In the rows, 128 means zero.
One turn moves each row of this set onto another row. After a few examples, where does it send each row asked below?
K_262: [141 150 142 122 140 104 117 150 140 105 157 156 169  88 128 102]
K_239: [133 147 143 119 140 110 112 157 142  96 141 156 169  89 128 110]
K_80: [149 154 145 158 124 144 117 130 141 125 129 107 136 116 165 123]
K_905: [131 144 159 117 134  85 103 139 155 133 152 122 107 106 113 113]
K_166: [150 157 145 161 124 144 114 137 147 133 130 108 141 116 163 127]
K_784: [148 155 146 159 124 142 114 133 145 131 129 104 133 117 163 126]
K_427: [152 163 151 159 127 143 124 126 137 137 123 101 145 110 146 128]
K_367: [126 134 161 102 143  90 106 128 159 132 147 118 123  99 112 115]
K_907: [142 155 152 127 137  95 102 166 164 144 158 142 150  96 112 119]
K_777: [130 139 150 113 136  93 118 124 131  93 151 136 126  98 129  96]
K_482: [137 140 147 107 148 105 117 141 151 115 153 147 175  84 123 109]
K_766: [136 143 155 110 146  98 104 151 170 146 153 134 156  91 111 122]
K_49: [134 153 151 123 138 102  96 173 166 136 142 143 153  97 112 127]
K_881: [152 162 150 158 127 144 126 123 134 132 122 101 144 110 148 126]
K_253: [152 162 150 158 128 144 126 125 135 133 122 103 148 109 148 125]
K_23: [128 131 153  99 146  98 118 118 141 102 147 132 142  92 126 102]
K_451: [151 156 143 160 124 146 117 134 143 126 130 110 143 114 166 124]
K_156: [151 162 152 158 127 142 125 124 136 134 122 100 142 111 146 127]
K_821: [121 137 150 109 136 100 111 131 133  86 134 135 125 100 127 104]
K_927: [122 142 160 114 134  91  96 147 158 125 135 122 109 107 112 121]

K_253 turns into K_427
K_451 turns into K_166
K_927 turns into K_821
Now these:
K_766 turns into K_367
K_907 turns into K_905

One turn moves each row of this set onto another row. After a few examples, where does it send each row asked below?
K_569: [119 126 117 127 136 134 155 129 131 110 101 105 156 117 119  81 151 121
 151 125 116 128 118]
K_64: [158 135 133  97 116 143 161 143 139 129 106 137 156 148 126 124 110 138
 135 114  92 129 120]
K_839: [119 142 127 131 123 125 118 130 149 145 116 137 167 165 112 112 145 114
 145 120 127 116 118]
K_215: [145 144 117 121 111 133 135 125 135 111  68 137 151 120 115 106 165 151
 133 111 143  96 106]
K_945: [145 139 128 135  97 118 148 136 111 135 109 138 162 140 135 130 110 153
 116 116 103  97 125]
K_814: [149 133 120 135 123 152 162 126 146 119 141 137 157 134 130  89 123 117
 155 123 119 121 131]
K_45: [122 115  90 117  96 132 161 118 137 123  93 144 141 116 129  90 107 162
 155 117 112 146 132]
K_318: [141 145 102 106 114 166 136 158 158 125 110 150 141 133 113 126 135 151
 125 128 127 121 131]
K_127: [134 129 149 115 119 142 151  91 122 140 114 139 143 104 115  92 110 142
 161 114 123  93 134]
K_24: [127 144 105 107 111 125 153 108 176 146 102 152 138 132 111 106 129 154
 165 122 115 112 140]
K_873: [100 141 118 110 116 130 166  97 156 140  96 155 166 138  95 103 133 164
 143 120 127 109 138]
K_869: [102 137 113 118  98 127 108 122 118 119 101 129 165 130 136 137 112 151
 127 140 102 121 136]
K_373: [122 126 117  93 106 127 161  97 107 104 122 165 169 130 135 118 127 149
 149 119 138  94 125]
K_550: [121 151  92  92  98 124 141 114 145 144 135 151 150 147 111 107 115 123
 161 127 130 127 125]
K_104: [131 168 138  93 107 135 135 114 118 129  86 137 157 135 123 135 140 140
 147  96 146  97 113]
K_374: [126 117 120 103 120 150 103 135 112 102 117 117 155 114 118  83 124 160
 145 124 131 110 116]
K_736: [109 120 107 118 111 142 108 123 127 112  86 123 172 123 133 111 147 159
 143 101 152  97 124]
K_96: [128 133 126 152 105 136 125 127 104 123 109 152 157 123 154 112 120 164
 126 140 131 117 125]
K_135: [131 136 114 139 111 139 133 112 170 122 126 133 170 122 118  95 119 157
 136 103  91 109 122]
K_411: [132 143 123 111  99 148 169 120 156 122  96 157 161 113 120 115 134 174
 116 125 145 119 118]
K_731: [129 152 102 119 123 155 132 129 122 158 118 172 142 144 102  92 113 155
 140 113 116 129 122]
K_303: [146 149 148 118 122 137 153 122 125 121 144 116 156 124 130  85 138 130
 138 125 125 113 117]
K_857: [140 119  91 106 110 158 123 141 157 118 100 131 158 135 112 101 122 134
 151 137 124 150 114]
K_568: [146 125 113  98 107 156 125 102 131 138  79 128 180 130 127 126 125 146
 132  91 116  94 128]
K_420: [140 142 102 118  98 140 166 122 168 112 103 160 158 146 130 115 144 154
 139 129 141 120 138]
K_288: [118 151 127 140 103 110 109 126 124 140  85 139 165 148 107 112 116 153
 142 129 123 120  99]
K_659: [124 133 112 114 111 149 134 104  79 122 108 145 152 125 132 104 135 137
 165 103 153 113 117]
K_60: [128 142 118 165 105 138 142 104 125 126  82 139 164 120 116 114 118 148
 131 117  91 114 127]
K_217: [122 138 114  80 116 136 131  99 151 124  59 139 178 126 124 106 119 146
 139 128 125 114 122]
K_894: [112 154 103 139  90 146 122 108 136 114 134 158 151 121 137 102 140 147
 135 130 145 134 125]
K_626: [112 150 104 126 118 132 129 143  88 126 106 148 160 141 115 116 101 149
 131 124 100 124 114]
K_991: [132 141 113  89 104 139 136  98 114 125 158 131 157 126 115 110 133 141
 141 123 102 113 125]
K_967: [138 138 126 117 110 169 125 102 114 114 100 124 159  94 128  91 109 158
 153  97 124 116 114]
K_838: [107 140 128  85 105 126 150 104 124 106  90 122 168 118 147 114 110 153
 159 104 135 108 131]
K_585: [119 130 120  98 128 139 154 125 101 149 102 132 156 128 123 102 101 143
 154  85 126  91 134]
K_587: [115 143 118 117 106 139 139 110  99 113 113 124 158 128  87  84 118 113
 158 111 138 118 112]
K_91: [139 106 100 103 128 144 132 147 131 141  86 124 156 121 113  93 135 137
 138 128 124 135  98]
K_807: [120 137 121 130  95 112 132 118 117 141  82 122 146 113 130 103  91 145
 148 131 107 132 119]
K_370: [116 157 124 126 125 164 127 130 117 121  92 126 180 134 105  92 119 139
 134  90 145 106 117]
K_884: [125 115 110 106  91 122 121 127 147 112 113 118 144 120 139 137 143 131
 149 127 110 130 119]
K_825: [110 149 112  79 109 127 142 132 128 148  99 150 151 118 112 127 113 139
 124 109 140  86 124]
K_637: [132 135 102  95 119 172 139 135 126 126  92 155 155 120 117 129 146 146
 116 137 131 136 112]
K_715: [130 142 107 102 113 137 138 128 139 115 163 145 138 121 134 109 124 143
 160 128 115 114 127]
K_577: [116 150 133 120 117 130 164 144 125 123  95 151 125 141 134 114 142 138
 154 131 143 138 134]
K_191: [147 129 114 120 120 175 134 128 118 119  94 125 173 129 121  97 134 126
 108 116 127 103 140]
K_6: [124 150 138 143 116 113 146 107 104 120  84 146 151 145 136 120 136 146
 156 135 108 119 127]
K_677: [134 130 110 139 126 142 139 139 151 119 110 128 134 125 104  93 148 124
 173 125 125 130 114]
K_134: [108 127 106  95  92 113 133  98 133 159 131 139 151 132 102 103 130 148
 149 125 138 111 128]

K_215 turns into K_373
K_659 turns into K_736
Now these:
K_135 turns into K_64
K_945 turns into K_626
K_550 turns into K_677
K_569 turns into K_411

One turn moves each row of this set onto another row. After a few examples, where does it send each row asked below?
K_142: [131 152 106 128 119 126 119 103 131 133 127 144 121 127 145  92 147  99
 147 127 146 108 117 125 125 123 123 134 103 143 126]
K_344: [133 136 114 135 117 124 116 137 132 127  90 144 117 141 153 129 153 113
 150 160 118 106 147 105 123 118 129 123 138 122 130]
K_608: [152 127 139 133 128 144 150 119 123 139 140 146  95 104 130 104 124 124
 115 134  98 147 135 120 122 115 116 131 141 123 138]
K_733: [116 119 168 123 124 123 123 134 141 125 125 111 139 127 136 143 103 126
 143 112 142 139 131 131 158 131 122 151 149 133 138]
K_218: [130 151 130 132 103 144 152 113 125 137 150 143 101 142 128 127 143 102
 104 130 122 134 123 102 111 132 122 143 127 135 142]
K_384: [114 133 139 105 126 115 157 117 116 113 114 108 129 112 109 132 136 131
 128 145 143  95 116 125 143 107 136 138 120 131 104]
K_662: [138 148 135 121 117 144 114 103 115 122 112 137 104 128 166 115 135  92
 123 130 117 136 106 155 136 117 124 131 121 129 143]
K_996: [143 104 133 138 131 115 125 134 109 124 131 119 153 111 123 142  98 139
 124 149 159 114 131 119 100 116 131 127  96 134 123]
K_388: [143 148 130 142 129 131 152 130 136 143 142 145 110 133 113 117 123 116
 125 134 110 123 129 139 111 129  98 145 121 166 138]
K_20: [145 103 131 135 128 116 127 132 114 131 132 116 154 107 125 145  97 133
 130 146 154 121 138 111 104 116 135 126  93 135 127]
K_211: [108 134 130 125 147 152 126 148 122 124 135 134 146 116 152 146 114 141
  99 131 134 113 140 122 119 120 127 126 152  96 114]
K_141: [156 134 106 130 121 140 132 112 144 143 114 144 126 118 146 122 156 129
 123 141 138 114 143 117  95 122 144 128 120 163 128]
K_310: [145 127 121 151 128 117 124 129 119 141 116 124 125 154 161 126 142 131
 170 156 132 136 151 130 120 115 127 116 143 139 138]
K_673: [146 123 101 113 113 139 137 130 139 150 159 150 123 122 114 124 134 123
 127 144 100 147 129 124 111 127 114 144 118 129 136]
K_473: [112 125 126 133 143 155 128 150 123 122 134 128 145 120 147 151 118 144
  98 126 133 113 135 122 112 120 125 123 153  96 122]
K_350: [120 126 169 123 122 124 118 128 140 119 125 110 142 124 138 140 100 127
 146 117 147 142 133 122 149 138 124 156 150 133 137]
K_182: [153 127 117 120 124 150 116 141 144 117 135 141 100 131 165 131 127 127
 139 120 122 157 115 136 136 116 146 145 125 119 154]
K_463: [111 124 127 123 145 147 125 151 125 125 136 132 150 118 143 153 119 145
 101 129 140 110 140 127 117 118 130 130 152  95 121]
K_848: [143 141 115 129 136 122  95 143 120 127 107 119 122 154 155 104 127 101
 146 150 109 115 124 108 119 130 132 123 105 126 128]
K_362: [108 130 135 123  94 136 107 113 117 109 125 106 143 141 113 125 118 134
 120 140 131 140  88 141 112 138 134 116 125 124 123]
K_335: [166 132  90 131 147 145 133 137 130 134 128 133 119 129 163 130 129 150
 128 123 127 141 146 134 127 115 117 134 136 152 129]
K_269: [134 126 133 106 146 116 115 128 125 131 114 112  89 155 163 124 126 102
 138 144 108 126 137 129 132 116 150 118 126 141 129]
K_83: [121 117 172 120 124 124 115 131 135 122 123 106 139 124 136 140 102 131
 137 114 147 142 135 131 147 133 122 151 151 127 137]
K_512: [113 133 133 109 136 116 160 120 117 113 121 110 126 108 109 131 137 130
 136 148 138  99 118 132 144 107 135 141 122 134  99]
K_435: [120 117 105 120 146 132 116 129 125 131 131 124 105 163 160 126 141 131
 155 149 121 136 120 126 108 113 150 119 148 131 146]
K_102: [137 148 126 133 123 140 138 119 113 148 150 161 126 133 127 111 103 106
 134 116 112 150 115 108 129 109 123 136 124 137 151]
K_826: [109 140 131 123  97 140 110 111 117 101 124 111 142 142 112 133 117 136
 124 140 130 137  91 143 108 136 133 117 135 127 115]
K_62: [142  99 133 134 131 121 120 132 110 126 135 123 149 105 129 143  97 134
 127 153 153 124 131 115  98 118 137 129  93 135 122]
K_333: [106 135 131 109 134 117 160 120 119 115 113 112 126 106 108 125 134 131
 127 145 136  93 118 129 141 107 133 132 122 131 106]
K_455: [106 137 136 117 100 138 105 115 117 105 121 111 145 142 111 126 113 139
 125 131 133 134  88 140 115 130 133 117 132 120 119]

K_102 turns into K_218
K_62 turns into K_211
K_384 turns into K_996
Now these:
K_662 turns into K_142
K_20 turns into K_473
K_435 turns into K_269

One turn moves each row of this set onto another row. After a few examples, where does it send each row asked below?
K_305: [117 112 110 142 140 140 128 158 145 155 153 141 145 150 119 111 112 135
  86 140  94 125 131 125 139 127]
K_523: [144 136 113 148 118 118 138 112 146 116 152 135  98 160 153 108  88 161
 136 127 125 112 116 160 119 115]
K_275: [109 119 127 159 132 111 134 144 135  99 183 125 132 168 108 115 115 160
 120 104 117 111 126 143 147 129]
K_655: [130 126 132 106 140 110 120 120 128 155 175 137 155 160 131 140 111 132
 130 162 111 118 129 121 102 113]
K_794: [107 133 133 135 108 108 120 142 124 141 157 153  94 122 124 117 125 137
 120 164  97 140 140 125 114 138]
K_162: [146 131 150 144 123 107 127 124 138 130 160 138 126 142 161 123 133 131
 166 143  98 109 124 120 117 114]
K_924: [107 133 145 134 120 115 108 121 112 147 154 125 110 158 166 144 124 145
 112 131 126 131 112 161 106 137]
K_250: [127 123 136 101 141 106 117 112 125 151 172 130 142 169 125 139 113 130
 128 157 104 119 133 117 113 107]
K_640: [122 114 144 149 125 124 133  97 105 139 186 124 128 181 153 103 124 142
 132 117 100 103 128 133 129 110]
K_915: [109 113 119 164 137 119 132 147 133 106 188 125 124 161 113 121 113 158
 120 106 122 103 131 146 150 126]
K_330: [106 118 115 123 143 103 136 137 113 133 184 131 149 132 115 109 139 150
 135 156  88  95 130 146 129 117]
K_618: [109 125 146 135 122 110 110 117 107 157 153 125 115 156 163 145 123 144
 117 128 130 134 113 154 112 140]
K_714: [143 134 119 146 114 118 142 113 143 119 137 137 112 157 155 108  85 167
 135 124 121 114 111 159 124 120]
K_332: [107 137 147 131 129 112 107 120 109 144 151 120 109 150 163 147 122 138
 118 129 124 126 114 160 108 140]
K_266: [110 135 127 129 115 105 118 152 114 139 159 153 100 127 123 111 123 133
 127 166  98 143 132 117 117 136]
K_243: [122 114 138 155 128 106 129 101 106 145 184 127 125 183 148  95 127 147
 133 123  98  97 132 139 126 114]
K_454: [128 125 126 135 145 147 135 129 129 126 177 145 139 169 131 102  92 153
 144 144  68  99 120 155 130 125]
K_519: [112 131 130 130 105 103 124 148 126 146 158 151  96 120 120 117 126 138
 127 163  96 136 129 123 116 140]
K_437: [147 144 146 140 127 113 120 126 146 140 164 139 126 148 160 121 133 133
 169 139  91 113 127 129 124 119]
K_52: [116 120 113 138 134 142 128 156 151 152 157 135 142 146 118 117 105 136
  81 145  95 124 132 123 138 128]
K_687: [109 136 143 132 130 110 111 120 105 150 151 120 116 153 170 142 121 133
 116 130 123 135 119 156 111 136]
K_571: [109 124 137 135 134 117 110 116 115 156 154 123 108 153 171 143 125 136
 119 135 134 133 119 157 111 131]
K_982: [111 115 122 154 126 111 130 151 140 101 184 129 129 170 110 113 110 167
 121 105 118 110 129 134 145 130]
K_314: [114 119 108 140 140 138 133 154 149 154 153 140 149 157 112 108 109 136
  89 144  94 128 124 126 135 122]
K_232: [109 135 127 125 110 110 122 144 114 142 157 157  95 125 125 111 120 131
 121 165 100 136 138 123 115 138]
K_590: [108 114 120 153 124 111 137 144 127 102 181 123 127 159 111 118 110 164
 118 106 117 104 128 138 157 131]
K_779: [111 128 131 129 117 112 115 153 123 141 168 150  90 122 120 118 126 133
 130 168 107 136 129 124 116 133]
K_986: [113 117 111 134 136 140 136 150 151 159 154 137 146 151 112 122 101 137
  88 140  92 123 130 128 138 128]
K_918: [140 137 120 153 118 117 134 112 144 114 140 133 115 153 151 107  88 175
 128 126 126 115 114 161 120 116]
K_633: [144 144 123 147 118 111 141 107 144 114 145 129 110 157 150 105  87 159
 132 123 119 118 116 163 116 117]
K_260: [137 124 131 129 144 143 128 136 121 129 175 154 145 176 127 108  91 149
 141 141  78 100 120 161 131 117]
K_946: [139 140 119 147 120 114 138 105 149 120 141 128 115 155 148 107  92 169
 131 118 123 116 115 162 117 111]
K_841: [107 125 124 125 145 103 136 138 118 132 172 131 149 130 118 101 136 142
 141 160  98  87 131 142 139 116]
K_322: [105 113 119 152 125 112 134 151 134  97 179 128 129 165 115 119 109 166
 114 109 120 109 135 136 150 124]
K_302: [111 114 106 139 139 143 137 153 153 158 158 141 136 153 111 112 103 132
  90 148 100 119 130 132 131 115]

K_260 turns into K_437
K_640 turns into K_655
Now these:
K_322 turns into K_924
K_266 turns into K_275
K_305 turns into K_946
K_571 turns into K_302
K_986 turns into K_714

One turn moves each row of this set onto another row. After a few examples, where does it send each row asked below?
K_17: [141 107 133 131 103 110 107 139 133 103 112 114]
K_716: [158 102 103 100 137 128 129 108 125 116  74 160]
K_720: [132 124 115  96 148 121 115 129 125 113  74 151]
K_138: [161 115 116  99 146 135 131 124 124 110  82 141]
K_125: [148 102 102 132  85  91 126 113 117 139 102 138]
K_658: [141 124 117 109 128 154 136 112 135 116 100 134]
K_41: [117 115 106  88 130  98 137 113 118 107  71 148]
K_923: [144 105 126 126  96 110 103 146 137 110 113 122]
K_499: [138 109 102  98 139 118 118 112 125 118  69 167]
K_326: [150 110 127 127  97 110 113 145 131 113 115 114]
K_844: [141 115 107  90 131 105 156 109 111 110  78 134]
K_544: [148 109 114  97 144 133 114 125 133 104  78 154]
K_818: [139  99 104 136  89  87 127 102 115 133  98 139]
K_278: [115 100  92  98 134 109 142 116 124 129  76 135]
K_822: [120 130 121  93 126 124 117 114 131  95  82 158]
K_740: [140 112 133 132 105 109 112 140 130 106 112 111]
K_143: [133 114 126 126  99 103 101 149 133 113 110 121]
K_864: [134 115 133 131 105 105 109 141 130 108 111 112]
K_223: [144  94 104 136  87  91 125 101 119 130  99 141]
K_735: [113 131 116 106 129 142 118 118 137 118  92 145]
K_631: [136 124 102  99 143 112 129 114 114 128  69 156]
K_356: [151 102 106 129  87  89 131 101 117 128 109 144]
K_126: [133 109 132 130 105 107 104 141 133 104 111 117]
K_150: [140 110 105 127  89  82 128 103 114 132 105 145]
K_282: [137 107 130 119 104 101 103 142 137  98 116 125]
K_729: [153 130 123  97 126 134 146 108 121  99  91 138]
K_21: [117  85  91  98 130 117 131 114 135 120  76 146]
K_111: [131 117 131 120 106  94 108 145 129 105 115 118]
K_460: [140 118 127 127 100 103 112 147 127 118 112 113]
K_623: [134 103 104 126  87  83 117 104 121 127 103 154]
K_453: [150 105 131 121 104 106 113 140 133  99 119 117]
K_30: [145 115 123  95 123 139 126 108 135  89  88 155]
K_586: [138  80  92 100 129 125 143 110 133 118  81 138]
K_79: [156 117 103 100 141 121 141 110 113 125  75 149]
K_419: [134  94  94 101 133 117 154 112 123 128  80 127]
K_369: [139  92 103 136  86  90 119 102 122 128  97 146]
K_483: [144 130 116  98 150 124 131 128 117 118  78 138]
K_988: [130 117 117 107 126 153 119 114 144 111  95 148]
K_124: [147  94 104 127  85  91 121 101 124 123 106 153]
K_767: [127 144 123  95 130 119 138 113 117 106  85 141]
K_56: [154  94 107  91 125 119 148 105 124  97  79 144]
K_251: [152  92 101 130  82  96 121 112 123 132 103 143]
K_922: [126 138 117 109 132 143 135 116 128 124  96 132]
K_698: [136 105 101 130  85  85 119 116 118 140 100 143]
K_149: [144 116 131 121 106  99 118 141 126 105 119 111]
K_405: [134  98 103 135  88  86 121 103 118 132  97 144]
K_887: [130  94 105  88 124 111 128 109 131  94  73 158]
K_296: [138  95 101 129  82  90 113 115 125 133 100 148]

K_923 turns into K_296
K_631 turns into K_483
K_822 turns into K_41
Now these:
K_278 turns into K_922
K_124 turns into K_282
K_818 turns into K_740

